In the data rows, the value 128 means zero.
Here is a table of points, one per row:
[106 102  99  95  93  92  88  86  87  84  86  85  85  78  86  84  79  80
  83  86  87  90  94  97 102 103 105 114 120 130 142 153 167 183 197 215
 229 244 248 246 238 238 215 204 194 184 176 169]
[161 167 174 182 185 190 195 196 197 193 193 188 185 176 177 177 177 170
 166 153 141 129 115 109 105 103 101  99  96  97  95  93  97  96  95  90
  93  89  87  85  80  81  82  82  85  89  93 101]
[114 114 114 116 119 124 132 139 148 156 165 175 184 194 203 209 212 211
 203 190 173 157 142 130 120 112 107 104 101 100  98  97  96  95  95  94
  92  89  86  84  82  82  82  83  86  89  94  98]
[106 103 100  97  94  92  92  93  93  95  98 102 108 115 124 132 142 153
 164 174 182 190 196 200 201 197 194 190 185 184 182 185 188 195 204 211
 216 216 212 204 193 178 164 150 137 126 120 117]
[224 219 211 205 193 179 166 153 141 130 119 113 102  97  93  90  88  86
  86  86  86  91  91  92  95  95  96  96  95  96  93  95  95  95  96  96
  94  95  99 112 130 157 183 198 204 195 178 157]
[109 105 101  98  95  96  94  99 104 115 130 147 162 178 189 197 196 198
 191 180 172 164 157 146 139 129 124 116 108 106 105 102 101  98  96  95
  92  88  86  84  82  81  82  84  84  89  95  98]
[152 158 164 172 177 184 190 194 196 195 193 190 186 183 183 181 179 175
 167 155 142 129 119 111 106 101  99  98  97  97  96  96  95  95  95  94
  92  89  86  83  82  81  82  82  86  90  94  98]
[118 112 120 132 138 148 164 178 195 212 214 221 211 216 195 193 170 157
 144 129 121 111 114 106 100 103  96  95  94  98  91  99 102  94 100  95
  94  92  90  87  82  80  80  77  90  91  93 100]
[117 109 110 106 104 115 113 123 128 133 137 154 148 154 154 149 154 144
 136 133 122 113 116 108 104 103 106 101 100  95  97 105 105 109 112 115
 128 136 160 160 160 165 155 154 137 124 120 120]
[103  97 105  99  92  92  88  79  89  81  81  86  77  81  81  85  88  94
 106 119 137 155 169 162 161 154 150 145 158 162 179 182 192 195 186 175
 153 144 125 116 105  88  89  84  87  93  94  95]
[138 146 151 153 148 139 127 115 104  95  90  86  84  82  83  83  82  83
  84  86  86  88  91  92  96  94  95  96  96  96  94  95  96  94  94  94
  94  89  88  86  88  96 111 136 166 198 219 223]
[105 104 100  97  96  95  96  99 109 113 118 120 122 117 110 104  97  94
  89  87  87  89  90  95  94  95  96  95 100 100 101 106 107 108 114 120
 125 130 138 141 146 154 156 160 164 165 161 162]
[126 127 128 133 133 134 134 139 135 135 142 123 130 117 115 119 110 105
  99  99  99 100  95  96  96 110 110 113 123 129 133 152 147 159 171 162
 170 162 150 151 135 123 120 122 118 106 110 116]
[223 226 227 224 215 207 197 182 168 154 143 129 119 109 101  95  92  90
  89  88  88  90  92  95 102 107 122 141 160 179 192 194 184 166 150 128
 112 101  92  86  82  82  81  84  86  91  95  98]
[110 110 103 110 105 114 115 127 129 133 139 141 150 155 153 151 153 142
 142 133 129 121 117 111 108 104 105 104  98  98  97  95 101 107 108 114
 125 139 150 161 163 158 156 152 134 127 116 117]
[121 125 126 130 136 142 148 152 156 160 159 159 155 150 144 138 130 122
 117 109 105 102 100  99  99  97  98  96  95  98  95  96  98  98 101 103
 109 116 126 137 150 163 171 174 171 165 155 145]
[112 109 104 104 110 101 109 108 119 131 132 147 153 164 175 189 197 199
 204 207 204 196 190 178 156 146 135 121 112 112 105 101  99  93  97  90
  98  90  85  89  76  81  76  87  88  95  94  96]
[142 139 150 163 159 169 166 164 163 158 155 148 136 135 130 121 109 106
  98  99  99  97  96  96  93 102  98  95  98  90  96  94 101  95  95  99
 106 103 112 120 136 147 167 177 186 185 179 177]
[184 194 194 197 199 193 188 178 168 156 145 134 121 112 104  98  94  92
  88  91  89  88  92  94  95  94  97  96  96  97  98  97 103  97  99 103
 104 105 115 122 135 148 161 174 191 202 209 215]
[106 104 100  97  95  95  99 110 126 148 168 177 180 165 145 125 105  97
  91  91  95 105 119 137 158 182 199 211 215 207 191 173 150 131 117 104
  97  91  88  85  81  82  83  83  87  89  94 101]
[111 109 108 108 109 111 117 122 128 134 140 146 149 152 153 151 148 145
 139 133 127 121 118 114 110 105 104 101  99  99  99  99 102 105 112 120
 129 139 149 157 161 161 157 148 139 129 122 117]
[114 117 112 110 121 120 130 134 152 158 173 171 185 196 201 215 221 211
 199 189 170 165 146 128 119 118 107 102 105  99  94  97  89  95  94  88
  92  84  82  82  85  79  77  88  78  96  91  98]
[112 113 115 119 125 130 131 128 122 113 104  96  89  86  84  83  82  84
  84  85  86  88  91  92  94  94  95  96  95  96  96  96  97  98 102 109
 119 131 146 161 170 172 168 154 140 126 117 111]
[124 137 127 131 138 133 138 136 135 133 132 130 124 115 114 108 109 104
  96 105  97  96 100 102 105 108 121 125 130 141 150 157 175 170 176 182
 178 171 169 156 153 144 132 119 118 113 111 116]
[146 147 147 148 144 145 141 141 134 128 123 117 111 106  99  97  94  96
  88  93  95 105 110 122 140 151 167 178 182 180 174 157 137 124 116 108
  98  94  83  85  83  81  80  85  86  89  96  97]
[107 103  99  95  92  90  90  88  88  88  89  91  94 100 108 116 128 140
 153 167 179 189 199 204 207 205 200 195 186 179 168 159 150 140 133 124
 116 107 100  94  89  86  86  85  88  90  94  99]
[116 119 133 132 129 130 116 102 103  91  92  86  78  80  78  80  86  81
  91  81  86  91  96  86  92  99  95  93  97  97  98  89  97 103  98 100
  93 108 113 125 138 141 160 173 182 203 212 210]
[106 103  99  96  92  91  89  88  89  89  92  97 104 116 133 151 173 195
 213 224 226 219 204 184 164 145 129 117 109 104 101  99  97  95  95  95
  92  89  87  85  82  81  82  82  86  89  94  99]
[192 195 185 169 150 128 113 100  93  87  86  85  83  83  85  86  88  92
  96 103 110 117 127 136 146 151 158 162 162 162 159 154 149 139 132 124
 115 106  99  93  89  86  84  84  86  90  94  99]
[107 102 100  95  93  90  88  87  86  85  83  82  83  84  82  82  83  84
  84  84  87  88  92  95  99 102 108 117 126 140 155 173 195 218 241 255
 255 255 255 255 255 255 255 255 247 233 222 211]
[150 150 146 145 139 134 132 127 120 114 110 103 100  99  94  90  90  90
  88  89  88  91  91  94  97  99 101 108 110 115 121 127 137 148 157 166
 172 182 189 192 193 194 192 189 183 180 173 166]
[114 111 113 117 119 124 130 138 148 155 163 173 182 193 203 209 211 211
 202 190 174 158 143 130 119 112 108 104 101  98  98  96  96  95  96  94
  91  88  86  84  82  81  83  82  86  90  93  99]
[174 178 182 183 181 179 175 169 161 152 143 133 123 115 108 101  96  93
  91  89  89  90  92  94  94  94  95  95  96  95  95  96  96  95  96  96
  95  95  99 106 116 132 150 170 187 200 206 203]
[111 103 101  95  94  94  88  89  92  93  91 101 102 111 120 135 137 152
 165 170 179 179 177 182 179 171 164 157 152 140 132 128 125 113 109 108
 103  94  85  86  85  80  81  82  80  87  94  97]
[123 127 122 123 131 144 147 158 163 182 178 191 197 198 202 193 180 176
 171 168 157 145 135 133 117 106 116 105 110 108 109 113 115 134 124 124
 139 159 163 171 171 183 195 203 204 215 223 215]
[134 134 144 136 142 139 137 144 126 133 123 115 114 113 102 100 108 100
  97  94  90  98  97  92  90  98 101 105  98 111 117 123 123 135 140 148
 149 154 149 151 146 130 126 119 107 105 112 107]
[188 197 208 220 236 247 255 255 251 231 206 183 159 143 130 116 108 100
  98  93  92  92  93  95  95  96  96  94  94  96  96  98  95  93  97  93
  90  87  88  83  81  81  82  83  84  89  94  99]
[103 101  98  94  94  89  93  91  85  84  90  92  92 103 105 116 130 143
 152 164 181 187 190 201 204 198 196 193 187 180 169 163 154 149 141 129
 124 115 109  90  95  88  85  87  84  88  92 101]
[137 142 149 155 163 171 179 188 196 204 213 222 226 224 215 197 176 157
 138 123 113 108 104 103 102  97  98  97  97  96  97  96  96  95  95  94
  92  89  86  83  81  83  81  83  87  90  94  99]
[110 102  90  93 103  86  88  93  87  88  87  75  92  90  86  78  86  91
 105 115 122 134 149 161 183 200 209 227 238 241 248 255 252 255 255 251
 246 242 232 218 215 200 198 180 177 153 150 140]
[106  97 107  89  93 100  85  86  97  99 101 109 119 118 130 146 142 155
 166 174 186 192 181 184 185 179 164 166 166 154 148 153 158 176 173 181
 185 196 191 183 183 188 166 146 143 144 133 127]
[107 103 100  95  92  90  89  87  86  85  84  84  82  83  85  86  88  91
  96 101 107 116 124 134 144 150 159 165 169 175 178 180 181 183 186 189
 192 194 198 201 205 208 208 207 204 200 196 189]
[109 110 105 106 111 114 128 136 142 144 139 141 137 121 110  98  96  91
  89  91 103 102 117 130 139 158 170 185 193 202 218 206 207 203 185 177
 156 138 118 109  96  93  85  83  93  89  96  97]
[130 133 144 154 150 143 135 119 106  97  90  85  86  83  84  77  77  81
  85  87  95  90  86  92  93  99  92  99 100  90  96  95 107 100 111 122
 132 148 161 184 199 197 197 196 185 154 139 133]
[107 103 100  96  93  90  89  88  88  87  88  92  95 101 108 116 127 141
 153 166 179 190 199 205 207 204 201 195 186 178 168 159 149 140 133 124
 117 108 101  94  89  86  85  85  88  90  94  99]
[184 189 198 209 209 215 218 211 198 195 198 176 169 157 150 144 132 118
 110 102 102 100  94  94  93 100  94  95  97  94 104 104 120 118 126 147
 162 169 187 187 191 190 179 168 153 137 123 124]
[111 108 105 107 112 110 115 123 129 135 140 144 152 154 153 148 146 141
 140 134 126 122 117 112 108 106 102 101  99  98  99 103 100 109 113 119
 128 138 149 154 160 160 158 148 140 128 123 117]
[156 167 172 176 177 172 163 151 137 124 111 102  94  89  85  85  83  84
  83  85  85  88  90  93  94  94  95  95  94  95  97  95  95  95  95  94
  94  96  97 103 115 131 151 173 194 209 215 212]
[106 103  99  96  93  91  91  90  91  91  92  96 100 104 111 118 126 134
 145 153 163 169 176 180 181 178 176 170 162 155 147 140 132 125 121 117
 115 114 114 116 119 121 126 129 131 132 133 132]
[110 108 107 103 103 106 111 114 121 130 136 147 159 168 180 188 198 205
 206 204 203 189 178 166 150 137 124 116 109 104 102  97  97  94  95  97
  93  88  83  85  83  83  83  80  85  91  95  97]
[107 104  99  96  92  90  88  87  86  85  85  86  85  86  88  91  96 102
 109 119 130 144 159 175 189 200 214 223 229 232 231 226 217 205 192 176
 158 142 126 114 102  95  91  89  89  92  95  99]
[107 108 102  94  89  93  95 101 104 114 125 143 158 169 187 196 201 199
 193 187 178 166 156 149 140 131 124 116 108 109 102 101  96  97  95  97
  91  91  90  82  82  81  82  83  84  92  94  97]
[106 103 100  96  93  90  90  88  88  88  88  91  95 100 107 116 127 140
 153 167 178 189 199 205 207 204 201 194 186 178 168 159 150 141 133 124
 117 107 100  94  89  86  85  85  87  91  94  98]
[112 115 115 121 124 131 135 132 126 120 111 103  95  93  87  81  85  87
  82  86  87  90  89  90  95  91  94  95  95  99  96  99 101 111 120 132
 141 152 164 168 165 160 146 135 126 116 112 107]
These points spread out most along one direction. Take the direction at right angles to it along which they spread out most. Then take the direction at right angles to both along which they spread out most. Go by this last direction. How many in every 100 of the points above lie lower along it than each point below? Answers are rounded to whole numbers. More than half of the points above lie lower than the first one.
[110 110 103 110 105 114 115 127 129 133 139 141 150 155 153 151 153 142
 142 133 129 121 117 111 108 104 105 104  98  98  97  95 101 107 108 114
 125 139 150 161 163 158 156 152 134 127 116 117] -> 93
[138 146 151 153 148 139 127 115 104  95  90  86  84  82  83  83  82  83
  84  86  86  88  91  92  96  94  95  96  96  96  94  95  96  94  94  94
  94  89  88  86  88  96 111 136 166 198 219 223] -> 17
[156 167 172 176 177 172 163 151 137 124 111 102  94  89  85  85  83  84
  83  85  85  88  90  93  94  94  95  95  94  95  97  95  95  95  95  94
  94  96  97 103 115 131 151 173 194 209 215 212] -> 19
[105 104 100  97  96  95  96  99 109 113 118 120 122 117 110 104  97  94
  89  87  87  89  90  95  94  95  96  95 100 100 101 106 107 108 114 120
 125 130 138 141 146 154 156 160 164 165 161 162] -> 63
[106 103  99  96  93  91  91  90  91  91  92  96 100 104 111 118 126 134
 145 153 163 169 176 180 181 178 176 170 162 155 147 140 132 125 121 117
 115 114 114 116 119 121 126 129 131 132 133 132] -> 56
[137 142 149 155 163 171 179 188 196 204 213 222 226 224 215 197 176 157
 138 123 113 108 104 103 102  97  98  97  97  96  97  96  96  95  95  94
  92  89  86  83  81  83  81  83  87  90  94  99] -> 50
[114 114 114 116 119 124 132 139 148 156 165 175 184 194 203 209 212 211
 203 190 173 157 142 130 120 112 107 104 101 100  98  97  96  95  95  94
  92  89  86  84  82  82  82  83  86  89  94  98] -> 78
[112 109 104 104 110 101 109 108 119 131 132 147 153 164 175 189 197 199
 204 207 204 196 190 178 156 146 135 121 112 112 105 101  99  93  97  90
  98  90  85  89  76  81  76  87  88  95  94  96] -> 70
[123 127 122 123 131 144 147 158 163 182 178 191 197 198 202 193 180 176
 171 168 157 145 135 133 117 106 116 105 110 108 109 113 115 134 124 124
 139 159 163 171 171 183 195 203 204 215 223 215] -> 98
[106 103  99  96  92  91  89  88  89  89  92  97 104 116 133 151 173 195
 213 224 226 219 204 184 164 145 129 117 109 104 101  99  97  95  95  95
  92  89  87  85  82  81  82  82  86  89  94  99] -> 69
[106 104 100  97  95  95  99 110 126 148 168 177 180 165 145 125 105  97
  91  91  95 105 119 137 158 182 199 211 215 207 191 173 150 131 117 104
  97  91  88  85  81  82  83  83  87  89  94 101] -> 11
[112 113 115 119 125 130 131 128 122 113 104  96  89  86  84  83  82  84
  84  85  86  88  91  92  94  94  95  96  95  96  96  96  97  98 102 109
 119 131 146 161 170 172 168 154 140 126 117 111] -> 48
[118 112 120 132 138 148 164 178 195 212 214 221 211 216 195 193 170 157
 144 129 121 111 114 106 100 103  96  95  94  98  91  99 102  94 100  95
  94  92  90  87  82  80  80  77  90  91  93 100] -> 59
